Look-ups in named tables: a row name and a column name give one cell, copied from the table.

daladu =
|  | nur | zor | vofet | gorabug |
|---|---|---|---|---|
| zot | -0.03 | 0.99 | 0.33 | -0.47 |
| mifomu | 0.07 | 0.93 | 0.17 | 0.09 |
| vevege | -0.11 | 0.42 | -0.24 | -0.33 |
| foval | -0.72 | 0.17 | -0.50 | -0.53 |
| ris | 0.25 | -0.92 | 0.41 | 0.46 |
| fet | -0.04 | 0.05 | -0.44 | -0.70 |

What is the nur of ris in daladu?
0.25
What is the zor of ris in daladu?
-0.92
What is the gorabug of zot in daladu?
-0.47
What is the vofet of vevege in daladu?
-0.24
What is the zor of zot in daladu?
0.99
What is the zor of fet in daladu?
0.05
What is the nur of zot in daladu?
-0.03
Which row has the largest nur? ris

bisap =
         vik  dokipep  zom  mibo  negub  nul  bor  resone
rutipo    70       44   65    18     46   68   91      75
daneri    45       55   44    53     19   56   57      57
nufas     60       85   65    59     35   37   43      66
diz       48       30   50    24     80   71   70      65
veleset   48       28   42    36     52   42   77      47
dubuf     52       47   67    62     72   52   58      57
teg       30       65   73    60     55   59   48      52
tesired   44       50   31    73     33   41   42      79
vofas     22       74   58    49     21   48   50      48
bab       46       58   71    57     43   44   63      46
los       31       67   51    53     39   44   47      31

los, resone -> 31
vofas, vik -> 22
teg, nul -> 59
bab, dokipep -> 58
nufas, bor -> 43
veleset, resone -> 47
rutipo, mibo -> 18
rutipo, nul -> 68
los, zom -> 51
veleset, zom -> 42
nufas, mibo -> 59
Row with the largest resone: tesired

taledub:
	fomeza	godatez
murena	57	102
gepi	-710	-274
vis	-439	-123
legen	-288	-134
bibud	995	36
sesezi	-305	-109

fomeza of legen is -288
godatez of gepi is -274
godatez of vis is -123
fomeza of murena is 57
godatez of sesezi is -109
fomeza of sesezi is -305
fomeza of gepi is -710
godatez of bibud is 36
godatez of legen is -134
fomeza of vis is -439
godatez of murena is 102
fomeza of bibud is 995
Row with the largest godatez: murena

rulik:
,tenugu,lokogu,masiniv,kidi,zezapo,kir,kop,giramol,kivezi
guz,0.0,0.5,0.2,-0.9,-0.8,-0.8,0.3,0.4,0.5
sufoso,0.0,0.3,-0.2,-0.4,-0.7,-0.5,0.0,0.2,0.1
nup,-0.7,-0.7,-0.5,-0.9,0.2,-0.6,-0.6,-0.5,-0.7
kamu,0.2,-0.4,-0.2,-0.9,-0.5,-0.7,-0.2,-0.3,-0.5
pibaz,-0.2,-0.2,-0.6,-0.3,-0.7,0.0,-0.7,-0.5,0.0

pibaz, masiniv => -0.6
nup, kivezi => -0.7
nup, masiniv => -0.5
guz, kir => -0.8
sufoso, kidi => -0.4
sufoso, zezapo => -0.7
sufoso, kivezi => 0.1

fala:
,zok,bena,digus,fefuri,biz,biso,lugide,kef,dizudo,vudetud
lipam,85,79,85,78,96,79,94,79,73,86
dul,123,110,123,55,110,57,100,110,44,76
dol,90,109,90,43,3,41,5,109,59,21
kabanu,192,191,192,5,66,6,50,191,2,20
gom,65,59,65,104,107,105,108,59,100,108
tuzofin,159,157,159,21,65,21,54,158,19,32

kef of lipam is 79
fefuri of kabanu is 5
digus of kabanu is 192
vudetud of tuzofin is 32
lugide of lipam is 94
dizudo of dol is 59
bena of lipam is 79
vudetud of lipam is 86
biso of dul is 57
Which row has the largest biz? dul

zolobu =
,setoz,lutiva,vivik
kon,-70,37,84
zuk,-2,23,83
nif,13,24,5
lopubu,90,8,-6
vefu,18,40,-42
meduf,75,23,-20
gova,-62,53,48
dekova,-38,20,87
zafiki,-6,1,87
kotak,70,2,40

What is the vivik of gova in zolobu? 48
What is the vivik of meduf in zolobu? -20
What is the setoz of zuk in zolobu? -2
What is the vivik of kon in zolobu? 84
What is the lutiva of zafiki in zolobu? 1
What is the vivik of vefu in zolobu? -42
What is the setoz of lopubu in zolobu? 90
What is the vivik of zafiki in zolobu? 87
What is the lutiva of kotak in zolobu? 2
What is the lutiva of gova in zolobu? 53
What is the vivik of lopubu in zolobu? -6
What is the vivik of nif in zolobu? 5
Row with the largest lutiva: gova

nak =
,kemu,saf,dip,temi,muned,ros,rudaza,ladotu,mirad
siz,-7.7,-1.9,-2.4,-2.3,-5.9,-7.5,-4.7,-2.6,0.6
zoporim,-7.9,-0.3,-3.7,3.6,-3.6,-4.9,-4.2,-0.6,6.7
pinas,-7.6,-1.2,-2.7,-0.1,-5.1,-6.5,-4.5,-1.9,2.9
zut,-7.7,-1.9,-2.4,-2.3,-6.0,-7.5,-4.8,-2.7,0.6
sen,-7.8,-1.4,-2.6,-0.7,-5.3,-6.7,-4.5,-2.1,2.3
rov,-7.5,-2.5,-1.8,-4.6,-6.7,-8.6,-4.8,-3.4,-1.8

siz, kemu: -7.7
sen, muned: -5.3
rov, kemu: -7.5
siz, ros: -7.5
sen, dip: -2.6
rov, saf: -2.5
zoporim, kemu: -7.9
pinas, saf: -1.2
sen, ladotu: -2.1
zut, dip: -2.4
pinas, kemu: -7.6
pinas, ros: -6.5
rov, ros: -8.6
Row with the largest temi: zoporim

bupi
         tugupe    gar
mizovi    -9159   4893
zurifib   -8874   6164
lovapev   -1508  -6380
dat        -400  -4201
ger       -1508  -6380
ruv          65  -5320
foza        -12  -6183
tefimup   -9034   3412
rom          34  -4988
tanu      -8830   3484

gar of lovapev: -6380
gar of tefimup: 3412
tugupe of zurifib: -8874
gar of mizovi: 4893
gar of rom: -4988
tugupe of foza: -12
gar of zurifib: 6164
gar of tanu: 3484
tugupe of ruv: 65
gar of ruv: -5320
tugupe of tefimup: -9034
tugupe of tanu: -8830
gar of ger: -6380
tugupe of rom: 34
tugupe of mizovi: -9159
tugupe of lovapev: -1508
gar of dat: -4201
tugupe of ger: -1508
tugupe of dat: -400
gar of foza: -6183

sus:
,bisir,vepud,por
bafego,206,235,88
laku,252,214,54
dureli,47,213,64
dirugob,177,241,156

dureli, por -> 64
bafego, por -> 88
dirugob, vepud -> 241
dirugob, por -> 156
bafego, bisir -> 206
dirugob, bisir -> 177
Row with the largest por: dirugob

sanon =
         zifam  dev  bonuso  soti  kab  fopas  tukupes  vap  resa  terugik
ragar      119   94      58    51   93     65       64   71    79      154
bov        119   94      47    51   92    104       64  117   211      154
goduzab     61  128      99   127   64     82       77   75   211      154
lona       119   94      76    51  152     38      103  100    55      113
fuput      119   94      29    51   92     82       64   71   211      154
sekuvob    119   94      71    51   92     82       64   71   211      154
gumaf       96   94      83   129   33     95       64   71   211      154
zif        152   61      76    51   92     82       64   71   211      120
dun        119   94     108   119   92     82       64   55   211      128

resa of lona: 55
kab of lona: 152
bonuso of fuput: 29
resa of goduzab: 211
resa of gumaf: 211
zifam of fuput: 119
zifam of ragar: 119
soti of dun: 119
fopas of gumaf: 95
Which row has the largest dev? goduzab

